(in the rows, 128 means zero)
One turn moves each row of this set onto another row. After a few examples, where does it send each row asked below?
E: [120 124 147 143 113 151 103 131 127 126 156 122]
A: [135 130  93 115 118 142 171 111 131 127 130 127]
F: [139 141 126 120 101 132 119 102 120 155 124 149]
Q: [125 127 150 140 133 122 126 139 100 135 144 174]
K: [147 127 141 124  98 173 150 106 123 114 128 144]
R: [135  89  99 132 140 147 156 130 107 114 164 145]
V: [155  92 105 119 140 147 157 138 106 123 155 138]
Z: [142 128 160 129 128 123 135 142 104 145 140 164]
P: [157 130 108 134 151 112 133 130 133 141 149 147]
U: [113 127 130 137 144 138 130 160 120 112 148 118]
N: [117 135 121 126  97 154 130 119 142 152 143 173]
S: [123 122  90 118 145 166 147 124 130 121 114 147]
C: [106 115 113 120 101 160 129 145 113 118 151 117]
H: [127 110 127 142 161 131 135 118 134 161 148 146]
Y: [125 124 139 135 103 171 144  96 118 109 129 148]

A goes to F
E goes to U
Now find these:
Z goes to V
H goes to S
Q goes to R

One turn moves each row of this set onto another row. After a few examples, where does it send each row asked below?
lak: [150 120 126 137 116 114 112 134 119 175 146 167 116 115 140 153]
Fup: [124 113 122  98 147  99 111 107  94 109 159 132 112 107 154 129]
Gav: [129 113 141 148 135 138 114 139 107 135 144 144 137 124 127 144]
Ginuv: [159  96 112 100 119 106 115 132  86 135 126 137 154 109 180 122]
sude: [134 133 122 132 125  85 141 113 124 130 122 157 149  82 167 138]
duvot: [160 123 110 121  88 122 109 137 122 153 141 140 152 121 147 152]
mazom: [135 132 131 118 106 124 151 137 121 116 165 144 121 105 125 140]
zezug: [146 118 117 159 114 100 132 118 133 139 177 143 148  83 168 131]
supu: [140 128 145 123 108 140 123 118  82 125 126 151 113  81 168 129]
doza: [175 132 127  95 126 105 102 127 119 118 116 131 127 108 167 131]
zagod: [157 116 105 133 124 115  99 106 121  87 150 180 118 104 160 127]
nedor: [161 104 112 105 125 122  92 116  98 157 146 148 142 109 156  82]
Niraz: [156 109 123 136 121 156 103 111 103 101 160 150 127  89 168 115]
deme: [124 120  81 141  95 109 114 115 124 116 164 167 138 111 155 114]
Por: [107 114 124 121 144 108 143 139  98 128 142 143 130 106 151 147]
Logel: [143 124 133 136 120 152 113  99 106  97 162 151 128  96 168 116]
rud: [104 106 119 139 141 105 134 130  95 123 136 149 128 114 151 140]
nipip: [128 126 113 132 105 105 107 134 113 166 127 151 155  96 160  90]
beveg: [142 133 125  99 123 120 129  92 123 103 144 170 146  92 151  96]
Nimub: [180 122 148 121 118 107 112 109 135 137 156 173 145  97 177 102]
fik: [113 131  93 132  96 107 120 119 127 126 174 172 144 115 154 119]
zimek: [141 136 118 128 129 121 108 120 141 112 129 121 145  86 158 145]
Deko: [141 137 147 119 126  97 119 127 103 160 123 185 132  93 146 111]
zibo: [165 126 124  93 122 107  92 130 116 124 117 137 136 117 162 147]
nit: [120 123 137 127 120 120 128 139 114 119 174 181 141 103 135  90]
vip: [158 115 119 117 121 116  97 109 105 152 149 152 137 111 161  68]
bama: [160 124 125 126 117 108 116 149 125 178 151 161 117 105 147 142]
pamez: [150 118 133 118 106  77 135 154 125 143 160 135 139 123 153 126]
sib: [143 133 111 110  83  96  94 122 107 139 170 177 112 110 163 117]
fedeb: [141 114 120 142 138 113  94 124 134 164 185 150 125  99 143 118]
paru: [140 108 124 125 128 117 127 115 102 117 188 111 140  95 151 111]
pumu: [172 110 145 108 131 101 146 108 113 151 138 128 131 101 161 122]
tet: [116 115  97 133 134 103 110 112 115 124 146 167 135 129 121 107]
Tozut: [152 132 124  95 103 106  94 128 106 119 183 138 135 115 137  96]
gef: [161 148 153  95 113 125 102 123  99 121 144 164 115  99 134 123]
degat: [173  93 111 128 123 129 113 107  92 149 154 175 119  90 168 107]

doza goes to vip
Fup goes to fedeb
Tozut goes to paru
Now find these:
nit goes to mazom
degat goes to zagod
Niraz goes to deme

One turn moves each row of this set onto another row. After a few examples, where does it send each row asked below?
Bimo: [159 119 103 113 107 139  92 125 143 152 134 122 127 158 112 146 152 122
 111 122 119 128 121 139 136 115 114]
deta: [101 125 116 112 135 157 103 132 142 140 142 127 142 115 118 132 103 143
 159 135 105 106 112 134 137 119 150]
konub: [ 99 106 175 137 120 128 125 126 127 117 136 122 143 141 134 155 120 126
 117 137  97 113 113 106 125 141 140]
Lovev: [156 143 135 136 138 129 155 130 133 104 110 107 131 144 128 123 154 156
 106 149 117 113 135 153 104 123 117]
Dalim: [129 134 116 143 133 116 116 114 105 134 115 116 107 122  92 117 135 110
 102 121 126 109 135 151 138 125 165]
Kob: [130 126 115 124 128 167 139 169 116 132 130 138 116 122 128 127 139 150
 153 148 152 122 149 113 113 147 130]
saveg: [112 114 174 131 113 127 122 126 136 124 132 123 138 133 134 160 116 127
 108 131 109 121 109  97 117 151 142]
Ril: [140 145 106 142 141 131 119 128 110 123 100 139 111 123  95 125 141  98
 105 117 127 121 127 149 131 119 158]
mugo: [134 115 144 140 103 114 129 121 134 124  90 133 142 115 141 139 143 122
 173 128 143 122 136 131 141 163 119]
kimuz: [154 123 104 108 111 148 106 112 147 144 139 113 136 157 111 145 158 117
  98 117 120 115 129 135 117 127 128]
Damo: [133 136 108 125 120 165 140 173 116 129 130 133 111 124 130 128 132 141
 155 138 152 118 143 111 121 146 143]
derit: [141 151 106 131 145 135 120 109 109 130 100 136 119 120 101 107 151 110
 110 129 111 112 136 147 121 126 158]
sibo: [119 141 127 125 130 112 101 118 124  94 122 148 163 143 100 129 141 147
 141 129 112 140 156 141 111 115 102]
tefu: [143 122 101 117 102 132  83 139 135 148 131 120 132 149 109 155 152 106
 106 124 120 131 128 139 135 120 118]
fediv: [152 105  99 127 108 127 100 125 134 141 144 115 127 161 108 144 145 110
 107 115 123 113 138 129 143 133 109]
tiz: [134 131 126 124 126 117  93 125 132  94 122 135 149 150 125 146 142 142
 142 129 107 139 159 141 115 110  88]
rata: [ 94 123 124 110 141 158 114 126 141 136 135 125 132 114 108 131 102 145
 158 133 107 109 116 143 127 121 155]
mova: [129 144 124 126 123 137 102 101 114  98 112 126 170 147 113 142 151 135
 129 126 106 128 161 138 128 119  99]
Teso: [147 130 107 119 132 125 118 126 103 129  99 127 119 113  92 124 142 101
 113 111 136 123 130 144 138 124 166]
Duru: [112 100 170 137 112 141 120 131 127 126 128 123 137 130 133 160 124 119
 112 121  96 115 110 103 125 147 137]
riro: [104 105 176 136 120 137 121 122 129 128 127 129 143 131 133 153 119 121
 113 126 101 118 115  96 124 145 131]
porif: [129 133 136 137 106 110 135 121 130 116  91 138 137 114 140 144 131 122
 162 121 150 127 134 125 151 166 128]
kot: [131 120 124 135 126 123 106 111 119  98 130 138 158 159 111 120 144 148
 145 134 116 131 164 134 133 113  92]
dusot: [158 111 100  99 113 140  92 135 130 145 139 110 139 159 109 150 142 122
 117 134 120 131 127 131 133 131 109]
Bope: [132 131 144 141 110 113 143 128 135 119 101 139 137 115 140 141 140 115
 169 127 145 127 132 132 144 169 121]
rodug: [137 133 139 127 134 132  90 115 123  89 126 137 156 142 116 139 146 139
 133 130 108 142 165 139 122 110  99]
gefu: [143 125 143 135 148 120 155 122 119 107 108 107 123 141 134 119 142 152
 101 150 131 140 116 148 109 126 140]
Faz: [135 125 104 120 121 156 136 166 114 141 135 136 113 122 133 125 142 139
 154 145 154 117 152 111 137 147 136]
zun: [143 140 144 145 142 123 146 125 138 107 107 102 121 143 128 120 137 151
 104 156 132 136 132 155 104 114 125]
pafoz: [130 120 147 144 106 101 143 121 125 121  95 132 131 119 144 140 142 120
 161 126 145 113 133 128 146 159 137]
palak: [105 122 126 108 144 156 109 131 147 140 150 128 137 114 113 134 100 145
 157 133 107 103 121 141 130 126 148]
pivid: [141 142 104 136 127 117 114 121 114 127 105 128 122 107 102 116 130 105
 108 101 116 128 141 147 139 123 160]
sozis: [134 136 116 125 120 166 137 169 106 142 128 139 116 123 126 126 134 148
 155 144 149 120 150 114 126 147 135]
kov: [135 123 135 118 144 119 102 112 115  86 120 134 163 146 114 139 130 147
 144 132 107 134 153 133 111 111 103]
vugeg: [ 99 131 129 109 143 156 112 130 146 136 155 131 141 110 112 136 104 139
 155 132 106 116 117 140 133 127 152]
sor: [142 132 109 116 119 160 141 175 124 136 132 139 119 123 129 126 131 154
 147 145 146 123 140 106 131 143 129]
Lufev: [135 139 114 122 121 161 141 167 117 147 134 141 116 121 128 124 131 150
 157 142 149 124 144 107 119 137 134]
vil: [109 115 179 135 110 129 126 127 132 133 128 122 142 127 132 158 118 122
 116 125 103 120 113  95 123 140 130]
Gar: [134 137 111 138 132 126 122 132 125 130 104 128 115 116 103 119 143 103
 102 120 130 129 125 156 126 108 173]
mesak: [134 128 146 147 142 122 148 128 122 101 133 113 123 146 116 109 146 164
 107 153 129 124 138 156 111 118 138]
tes: [102 131 129 104 140 148 104 129 144 130 143 138 143 112 106 126 101 144
 157 143 103 115 120 133 133 125 155]
pezup: [134 137 137 146 147 124 144 132 131  99 111 119 119 140 141 112 140 153
 110 149 120 147 137 151 102 109 131]
rin: [135 142 138 137 133 118 149 132 129 110 126 109 111 146 131 122 140 163
  94 140 120 142 123 154 103 129 136]
tudo: [107 104 176 132 117 132 115 132 136 118 133 128 145 126 137 156 130 125
 116 128 102 113 111  97 121 142 131]
nup: [131 121 151 138 104 116 144 123 138 120  95 134 138 121 137 140 142 122
 166 124 150 121 132 134 143 166 126]
binad: [ 97 120 121 102 137 153 109 133 144 134 152 126 141 124 108 130 104 143
 162 142 109 105 131 130 133 116 147]
mami: [122 129 150 136 105 111 135 121 135 117  90 128 132 118 143 133 143 121
 168 134 149 125 133 127 138 164 126]
Tun: [156 114  98 121 105 132 102 142 149 147 142 117 146 153 112 137 147 119
 100 130 121 136 130 127 129 132 106]

sor goes to porif
Gar goes to pezup
tudo goes to deta
Now find these:
Ril goes to zun
Dalim goes to mesak
Faz goes to pafoz
derit goes to Lovev
nup goes to riro
Lufev goes to Bope
Teso goes to gefu
rata goes to Kob
rin goes to sibo

One turn moves each row of this set onto another row. After a few examples, where does it send each row asked below?
zag: [144  83 102 112 116 130 121 168 155 110 112 135 124  78 132]
zisof: [147  77 106 116 120 126 115 162 154 119 115 133 120  72 131]
kiv: [133 135 106  94 122 150 100 126 142 130 158 126 118 112 128]
Nusi: [146  82 106 124 116 121 115 166 155 113 108 131 112  74 130]
voze: [154 135 137 130 123 118 103 124 134 128 153 103 121  89 161]
bap: [157 115  99 119 106 102  74 129 141 111 129 119 143 152 147]
maz: [123 136 108  85 126 145  92 140 138 118 152 128 118 107 132]
Sizo: [136 119 121 168 120 136 111 124 135 106 115  93 129 100 144]
zub: [155 122 108 115 109 105  73 132 143 112 132 118 139 155 144]
ladib: [155 120 107 119 118 106  78 127 144 107 127 117 149 155 145]
Kevup: [150 136 137 120 125 108 104 132 142 126 152 111 120  86 165]
vemiz: [117 115  99 134 120 166 116 132 147 111 116 116 124 107 112]
rupi: [132 139 113  90 126 148 101 133 134 128 153 125 115 103 134]
dizer: [142 118 130 167 120 135 118 132 139 100 119  98 135  93 144]
Fabuv: [145  99 133 118 120 112 102 159 120  80 117 141 145 112 142]
fab: [155  97  89 106 110 121  96 134 181 149 127 111 123 112 133]
muren: [147  83 108 113 115 118 113 164 155 112 105 133 118  74 126]
Melu: [113 123  97 129 123 166 109 133 135 107 116 116 123 113 116]
Luso: [155  96  81 115 108 113  94 129 175 147 120 119 116 113 131]
Tesut: [155 113 110 119 112  99  78 121 149 109 136 111 145 151 145]
tof: [149 103 135 122 116 105  96 163 121  78 120 135 137 111 144]
Tuke: [153 101  79 117 110 121  92 135 177 146 121 114 114 118 130]
nug: [134 114 122 171 114 124 113 127 144 114 114  96 130  99 152]
sitep: [151 103 127 118 113 108  93 163 122  76 115 133 145 112 142]
boder: [107 114  93 135 116 161 102 136 140 107 113 112 128 119 120]
Bep: [158  97  80 118 117 119  91 128 178 147 125 110 123 114 134]
dos: [158 138 137 127 122 119 102 125 134 119 162 108 129  99 160]
buvu: [144  99 124 125 118 108 104 155 124  70 119 135 146 117 144]

nug goes to Kevup
zub goes to Tuke
Now find these:
Melu goes to Sizo
buvu goes to Tesut
ladib goes to Bep
muren goes to sitep
dos goes to kiv

